One turning vector, and how many steps it has turned:
The counts run from 0 to 506.
[  8   2   1   5   9   3  12   5  -6   8  -3 -16 -26   9   2  -8 -14  32
  -7   9  10  11 -10 -17  21 -16  33  21   9  -9  -4  -4   4   5 -15  15
   9  15  26 -11  -8   7  -6  -6 -17 -11 -21   9   4 -28  60  -9 -12   5
 -26  -1  -1 -23  -2   1  23  -1 -14  14   6 -23  -1 -21  15  -5  24  -8
 -11]
498
[-12   2  -3  31  -8  19  31   3  -9  35   2  -4  -9   8  -1   6 -36  -2
  17  27  14   3   5 -25  31  -5 -16  -7 -14   1  -6 -37   5  -3   9   3
   6  -7 -19  -2   3 -15  -9 -11   0 -24  31  -8 -10 -16  -7 -19  -8  14
   7 -11  12   1  12 -19 -28 -15 -14  -3  16 -11   2 -23 -18 -13   7   1
  -3]
20
[-14   1   8 -14  24   2  15   5 -16 -25   9  13   4 -13  -3  -7  -6  15
  12   0  15 -11 -29  13 -11 -18  13  13   7 -18  -5   1   1 -16   2   0
  -7  15  -4  -9  12   7 -13  -3  -6  14 -30   1  23 -32  46  -6   5   8
 -13 -28 -21  28   0  15 -28  20  -8   0   0  -9  21  -2   5 -13  26 -16
 -18]
283
[ -5   3  20  10  -1  16  -2 -20  -9  -3 -23  34 -15 -22  -5  -1  -1  27
  33   3  17   1  -5  -5  -6 -20   3  20   7  10 -21 -11   5 -21  -4 -21
  20  10   8   4   7  -1  -4  23   2   8  -3 -22  10 -30  37   7  14   8
 -33 -23  -5   3 -16  -1  -5 -17 -19   1   4   0  24   3  -5 -13  12 -34
 -13]
279
[  5 -16  10  14   0   7  17  -7   4  35  -3 -14   3  -3 -18   9 -14  22
  21  -4  18 -19 -10 -15  38 -14   2 -21 -23 -12 -17 -11  21   3  -9  -4
  15 -13 -13  -2  11   7  -2   2  -5 -16  -8  10 -16 -22  -6 -13 -10  -2
   7 -15 -28 -13  -4  24 -23  -2  -1  10  32 -31  -6  -9 -16 -26   3  14
 -26]
24
[-20   0  13  23   2  10  -1  -7 -20  18  -1   3   7 -28  -9   9  -7 -11
  39   3   9 -11 -12  -8  31  10 -27  -4 -12   5  -8 -52 -16  -5   9  -1
  18  -1  -7  -3 -18 -19   0   9 -25  -9 -10   0 -16 -36   7   0   8   6
   0 -35  12  19   0 -15 -23   2   0  -6 -15   5  13  12 -14 -17  21  -3
 -14]
63
[ -7  14   8  21  -6  13  16 -10 -17   9   6   1  -9 -13  -1   3  -1 -19
  29   4   6  14  -6 -38  28  12 -11  19   2  18   1 -31 -30  13   3   9
   2  15  -1   1 -27 -18   5  -4 -42 -18  -9   2 -16  -9  35   4  -9  15
 -17  -8  30  -5  -4 -21  11  15   1  -1 -31  17  19   7   3   1  13  -2
  -3]
207
[ 17  -5   7   2 -12  18  32 -22  10   0  -2  24   3  14   4  13   1  13
  14   6  14  17  15 -38  -2  -6  -2  20   0  10   5  13 -10  10 -12 -21
 -22   5 -32  14  10  -2  11   0 -19  -7  17 -19   3  25  33   9 -17   4
 -32  26  -8 -24   2  10   7  21  -8  17   2   5  33  -6   7   6 -21  -7
  -8]
184
[  2  11  -5  18  -1  12  39  -8   0  17  11 -14 -12   8 -11  -8  -2 -23
  37   8   4  -2   1 -25  17   6 -25   0   4  24 -11  -6  -5   0 -11  -1
  13  21 -39  29  22  -5  20 -22 -28 -25   1  19  -5  17  17   1 -25   2
  -4   5  31 -10 -14   3  -5  15   8   4 -16   8  -8  11   6 -20 -14  -5
 -16]
313
[-10  11   7  -4  16   8  17   7 -12  -1   9  12   9   3  -8   2 -19  25
   1   1   3   9 -24   6  14  -5  11  17  -5 -18  18 -22 -15  -1   9  27
 -24  -6  -5 -27  -7   4  -7 -10  -5   2 -12 -16  11 -32  47 -20  -6  10
 -13 -15 -19   9  14  10 -24  19 -11  -3   9 -30  26 -12  -7  -1  26  -8
 -13]
198
[  6  14  -1   5   9   6  33   6  -6  17  -1   1 -30  19 -11 -16 -21  19
   9  23   6  -2  -6  -5  -3 -26  16  11   4  -3 -14  11  17 -16 -12   7
  13  16  -4   1  32  19 -10 -11   6  -9  -8   4  17 -21  41 -20 -19   7
 -19  -7  -3  -8 -19  10 -14 -11 -22   7  16 -30 -13 -16   5 -23   1 -18
 -15]
176
[-14  16   1   2  12   9  20   6 -14  -2   2  20   3   5  -6   3 -23  30
   1   3  13  14 -18  -4   4 -11  18  19  -2 -19  14 -20  -3  -6   8  25
 -13  -3   6 -24  -6   5 -15  -4   3   2  -1 -21   8 -38  50 -23  -3  14
 -17 -10 -19   6   9   3 -25   8 -20   0  12 -28  29 -18  -5   1  23 -16
  -7]
197
[-10   1  -3  23  -2  21  38 -14  -3   8 -14  25   1  10   1   5 -25  11
  28  13  21   1  15 -10  -4 -17 -20   6  -1  14  -4 -18   8 -20   4 -27
   6  -1 -44   6  28  -5   0  -3  10  -8  42 -23  10  -4  -1  -8  -4  14
 -15  -3  -2   2  12  -5 -30 -14  -7   0  11  -1  20 -11 -12 -11  -5 -24
  -6]
468
[-10   6 -11  18   7   1  38  -5  -8 -17   9   4 -26   4   9 -13 -11 -15
  24  14  15   1  -1 -15  -9  -9 -15  18  20  27  -8   7  -6  -4   2 -22
   3  33 -27  29  22 -10  -2 -19 -19 -15  11   9  16  13  33   4  -4  13
 -17   1  30  -2 -10 -13  -3   7  -1   7 -23  24  14   4  10 -10  -1 -26
  -2]
228
[ 16   4  -3  12  -2  27  30  -4  -8  11   7  -5  -8  15   7   5 -17   3
   7  34   2   5  16 -27   6 -15  -7  21  14  -3  -6  -5  -9  -6 -21 -19
 -10  13 -31   0   4  -9   0 -20 -28 -12   7 -17  11  12  53  -3 -15  14
 -25  10  28 -11  19  -3  14  24 -11   6  -9   3  14  -5  16   7   3  -1
  -8]
270
[ -8  -7  13  -3  -1   2  23 -23  14  -4  -7  31  13 -17 -13   2   5  18
  25 -22  24  -6 -20  -6   0 -12   8 -13 -17  -1  -6   3  10   0   0   0
   0  -4 -17   8  24   8  -2  18   6   4  -4   5  -1 -16  -5   0  -6   4
  -6 -20 -53   7 -20  28 -43   1  -2   7  26 -21  16   2 -14 -23 -12  -7
 -27]
473
[-28 -17  12  28  -5  -7  11 -13  -4 -12  -5   8  -3 -35  10   1  -5  -4
  26 -17  28  -7 -14 -28  36   0  -6  -8 -10  19  -8 -17  -4   7  19 -12
  16   7   4  15 -24 -19  -9  17 -15 -12  -3  15 -22 -18  -2  14  17  14
  -1 -24 -11  -1  -7 -25 -17 -12   3   5  -6  29  26   5 -16 -22  13  -5
 -11]
297
[  7 -35  14   8  -5  17  -5  -9   6  11 -12   0  10 -25   3  14 -10  31
  11  15  18 -27  10  -2  21 -38  -5  -4  -6 -23 -19 -14  20 -12 -18 -48
  10  -7 -14  -7   2  -8 -11   6 -14  -2  -7 -12   3 -17  22   7  21   2
 -10 -19 -19  -2  20  12  -4   6   5   8  17   2  12  -6  -6 -17  16  -4
 -27]
129
[  5  17  10  24  -2  17  27 -10   0  32   1   1 -21  -4 -15 -11 -19   5
  20  39   7  -6   0 -22  11 -17   3   0  -6  -1 -24 -12   6 -18 -12   7
  30   9  -2  -4  16   2 -12   5  -3 -17  -1   6  -9 -26  22  -9  -5   9
 -11 -22  12   6 -14  -9 -15 -25 -25  -5  11 -10 -14 -16  -2 -31   5  -5
 -14]
406
[  9   4  10  -7  11   7  18  -1   4  21  16 -19  -9  -4 -17 -13  -1  12
   4  10   3 -15 -23 -14  12 -16  23  -2  -8 -19 -20   9   6   6 -26  18
   6  12   5  -5  13  13  -9  -8 -29 -10 -43  28  -7 -15  41  -7 -14   2
 -10 -15 -18   2 -17  23  -9  15 -15   4   8 -24 -14  -4  10 -27   5  10
 -28]
263
[-19  -5   3  10   1  -9  16  -5 -10 -12  27 -15   2 -22   9   3   2 -26
  17  -5  21  -2 -23 -29  32   8  -8  -5  -3   4  -3  -2 -21  18   8   4
 -12  20  -5  15 -25 -18  -1 -13 -46 -13 -31  33 -17   2  16  14  -2  18
   4 -13   5  12   1 -14  -5  25  13   5 -24  30  19  12   2  -9   9  10
 -12]
441
[-27 -26   9  19  -4  -3   7  -9  -3  -9  -9  17  16 -33   1  14  -7  13
  27 -27  35 -10 -17   0  29  -2 -13 -12 -17   1   3 -22   7  -1  20 -20
   6 -11 -15  14  -6 -15  -1  12  -3  -1   1  -2 -14 -30 -10   1  13   6
   3 -23 -33   1  -1   4 -34  -6   7  10  12   4  25   8 -29 -20   6 -13
 -15]
150
[-21 -13   5  17  -1  -6   8  -8 -11 -20  20 -13  -4 -23  16   0  -5 -18
  11   2  23  -5 -22 -34  35   1  -3  -6  -5   8  -2  -4 -11  19   4  -3
  -4  18  -2  14 -29 -19  -4  -8 -43 -19 -18  32 -22   4  13  13   3  19
   1 -17  -2   4   1 -24   0   9  11   4 -20  38  19   7  -2 -12  11  11
 -10]
442
[-19 -28  -5  17  -9   4  22 -16   0 -21  -1  18  16 -15  15  15  -7   2
  25  -9  37  -4   3 -17  12 -10 -19  -9 -10  14   2  -2  -1   5  15 -41
 -14  -8 -38  25   4 -22   6   1  -8  -7  23  -5  -6  13 -12  14   7  10
   2   3 -21   1  17  -6 -18   6  10  17   2  31  35   8 -17  -7  -8  -9
 -11]
380
[ -4   2 -15  20   2  -3  30 -11 -12 -17   0   2 -29   1   9 -14  -4 -11
  17   2  21   3   2 -15  -6  -3  -5  24  20  30  -8  14  -4   0  -4 -22
   5  31 -15  32  16  -9   5 -12 -23 -13   6   7   9  11  39   5  -4   6
 -25   7  24 -14 -17  -9  13   3   4  17 -22  24  14  10  16 -10  -2 -30
  -2]
227
[ -1 -26  -4  14   2  -3   5   5   1  17 -17 -25 -12 -19 -11   0   6  30
  16 -23  26 -21  -8  11  40 -17   9 -15 -10   0 -11  -8  22   0 -10 -16
  25  -1 -10  16  12   3  12  -5 -13 -15 -20  12  -4 -21  13  -7  -5 -12
   1 -13 -27 -37 -17  27  -1   6  17  26  22 -18  -6   6  -7 -19   9  -7
 -22]
453
[-11 -20  -3  22  -5   2  26  -9   1 -10 -18  26  -2  -6   9   4 -21  32
  18 -10  37   2   3   2   3 -16  -3   4 -11  11  -4 -10  17 -10  15 -25
   6 -13 -23  11  14  -2  -1   7  20  -3  31 -23  10 -16   2  -6   8   6
  -8  -3 -28 -17   4   3 -26 -19   0  15  24  -6  29 -11 -22 -12  -1 -29
  -7]
236
[-25  -1   3  21   6 -10  15  -2  -8  -2 -19  20 -14 -21  -5  -4  -7  19
  31 -40  29  10 -19   0  23   5   7   5 -11  19   4 -15   1   7  19  16
  20   0  10  15  -4  -3   3  10   2 -10  -6  -1  -9 -37  10 -10  -3   0
  -6 -17 -26 -17 -28  -4 -19 -19   2  10  16 -14  16   2 -25 -16  19 -28
  -4]
153
[ 10 -18  11  12  -7  10  12  -9  13  34 -10 -16   0  -8 -14   6  -6  29
  16  -6  22 -15  -9 -17  38 -14  10 -15 -25  -6 -15  -4  19   5 -12   3
  16  -7  -6   0   9   8   4   6 -10 -18 -16  11 -14 -18   0 -11 -17  -8
  -1 -13 -35 -30 -11  26 -15  -5  -1   9  34 -29  -7  -8 -15 -24  -6   5
 -26]
25
[-18   9   3  -4  18  -3  39 -11   6  -2   8  17   9  -1 -19  -6   2  11
  28 -28  15   0 -27   9  -3   8   1  -6 -13   5   8  -5  -8   6   9  23
  -9   2 -24  11  26  11  11  -3   3   4 -14   5   8 -20  13 -17 -23  -3
  -4 -16 -31   5 -22  31 -46  12   3   5  12 -25  15  13 -16 -23   0 -12
 -22]
241
[  3 -31 -12  12   7  -2  21   5  -2   1  15 -37   2  -1   7   8   2   2
  11  -7  18 -12  -4  -6  39  -7  -8  -3   1  -3  -6   2   2  17 -14 -20
  -5  16 -33  21   9 -10  18 -30 -35 -18 -11  17   4  14  23   1 -14   0
   3  10  -3 -25  13  19   9  41  28  20  -1   7  -2   8   6  -3   1   2
 -15]
76
